In the rows, zero is written as 128.
The rows of M fall into 3 groups, which share some directions, and each row is roughly a mix of its group's hidden directions.
M:
[[111  82 176  99 141 171 145  94 145  97]
 [142 116 131 127  88 188  69 147 100 122]
 [126 106 178 127 177 104 162 135 176  99]
 [151 145  70 166 141  74 111 150 116 154]
 [133 135  80 147 160  84  81 125 119 176]
 [129 133 116 140 145 147  92 150  74  60]
 [130 148 123 142 138  89  75 124  59 148]
 [118 166 125 102 118  83  80 161  85 153]
 [151  91 120 199 125 113 101 108  89 111]
 [173 121 122 162 177  66 136 133 107 112]
 [158 138 100 148 117  80 147 160 162 184]
 [136 129  89 165  59  99 104 133 152 151]
 [134 127  99 183 105  97  74 137  86 136]
 [ 93 130 128  94  84 192 110 122 115 164]
 [127 149  95 130 180 118  69 127  89 157]
 [136 126 143 111 203 143 156  96  87 144]
 [109 127 175 108 193 122 146  96 107  94]
 [126  78 130 191  95 148 120 100 134  90]
 [ 91 136 164 130 136 132 158 100 158  58]
 [135 102 139 121 167 162 198 108 161 109]
 [134  73  91 133 138 137 150 166 189 125]
 [109 137 142  63 121 172 161 147 172 139]
 [ 90 184 130  65 120 121 119 157 140 150]
 [139 123 104 161  76  93  89 178 147 118]
 [ 98 119 171 101 171 133 153 126 163  74]
 [ 90 180 125 105 120  91  75 158 112 141]
 [128 111 111 164  69 114 101 169 168 103]
 [107  97 150 103 120 192 166 126 172 111]
 [171 105 114 139 177 154 164 104  90 161]
 [118 143 105 118  64 131  86 180 146 151]
 [136 138 118 149 128  78 179 145 190 144]
 [129 154 146  73 193 124 159 122 103 149]
 [128 164 133  72 172 134 129 128  89 176]
 [155 106  76 153 161  69 145 133 148 149]
 [110 113 185 101 110 192 151 113 137 105]
 [129 154 125 126 148 103  94 124  64  71]
 [112 132 184 101 116 189 136 115 109  88]
 [113 132 111 141  82 132  64 144  81 158]
 [131 109 136 120 174 159 198 109 160 111]
 [123 106 165 149  91 172 107 129 152  68]
 [ 99 123 165  97 165 151 101  96  85  88]
 [131 122 123 150  79 115 127 164 204 117]
 [ 87 160 144 122 175 111 117  85  75 126]
 [135 112 150 106 126  97 191  96 175 157]
 [116 107 109 164  84 150  75 170 158 122]
 [115 112 143 120 175 179 144  82  83 146]
 [125 162  94 154 132 121  61 143  92 164]
 [116 125 156 137  98 139 129 155 198  78]
 [119 106 167 150  91 158  88 121 144  68]
 [143 149 125 132 145  66  85 154  76 140]
 [115 186 126 141  80 137  85 147 103 164]
 [126 149  90 155 140  96  59 129  91 148]
 [137 117 129 156  72 138 124 163 194 108]
 [107 100 169  94 137 187 131 122 129  78]
 [120 161 105 140 128 122  64 152  76  97]
 [133 139 147  63 160 151 182 129 158 139]
 [113 125 135 154 180 148 146  59  94 123]
 [113 122 166  87 196 153 154 124 118  98]
 [102 125 179  99 185 136 139 109 123  80]
 [127 117 122 142  89 142 157 162 203 105]
 [166 112 110 157 177 146 160  85  95 152]
 [109 162 144 149  61 144  84 141  97 111]
 [124 184 109 135 121 110  76 150  73 114]
 [129 139  85 150 137  66  82 123 123 168]
 [104 182 141 106 111 111  84 110 112 183]
 [120 130 118 149  65  89  85 168 145 107]
 [125 132 124 141 159 137  74 119  65  82]
 [100 140 137 132  69  92  91 157 160  92]
 [134 161  80  91 147 118 145 153 109 189]
 [144 159 108 142 100  52 151 126 140 162]
 [124 107 136 169  69 117  71 104 128 104]
 [120 107 174 172 116 125 136  90 148  67]
 [115  79 150 162 143 165 156  83 131  88]
 [131 127  65 140 132 117 104 187 159 157]
 [175 134 133 108 186  96 153 122  84 150]
 [100 128 185 106 162 144 112 111 123  67]
 [135  94 142 123 121 123 185 106 187 167]
 [121 137  90 143 133  58  70 124 114 135]
 [143 152  89 120 146  82 160 150 139 190]
 [122 155 101 148 139  93  60 125  79 128]
 [ 91 102 161 122 127 136  86  86 114  70]
 [140  85 172 131 135 134 181  75 135 103]
 [123 141 113 122 168  72 188 126 156 154]
 [119 142 149  95 142  56 129  73 123 136]
 [107 173 123 111 140 124  60 133  77 121]
 [127 109 143 152  84 161 140 147 186  82]
 [174 120 105 176  96 120 111 121  91 177]
 [138 157 132  89 191 110 127 143  91 171]
 [120 110 166 158  87 144  79 111 135  75]
 [ 92 165 129 131 134  83  72 136  80 130]
 [147 150  92 123 155  93 176 143 127 189]
 [132 175 121  72 163 124 126 144 104 180]
 [143 170  73 121 106 117 130 151 110 190]
 [130 150 102 123 100 114  75 161  83 173]
 [134 132 151 129 164 209 125 122  87 125]]

One row of each group comes first, with its name. Which group is each row after those in?
[130 140  95 158  82 104  74 147  90 155] : <125>
[146 120 139 125 184  77 170 145 159 159] : <29>
[107 158 160 117  63 174 128 146 146 155] : <129>

[ 96 120 174 117 158 148 146  99 134  62] : <29>
[114 142 105  84 199 133  86 138 115 144] : <129>
[119 170  88 134 118  90  68 154 111 153] : <129>
[121 158 106 149 128 109  60 135  73 111] : <129>
[155 135 139  62 142 118 158 184 145 144] : <125>
[158 110 121 147 176 146 141  89  70 158] : <125>
[165 124 121 173 155  59 125 143 138  96] : <125>
[139 165  99 121  96  95  81 159 100 171] : <125>
[136 140 134 113 197 119 177 108  88 151] : <29>
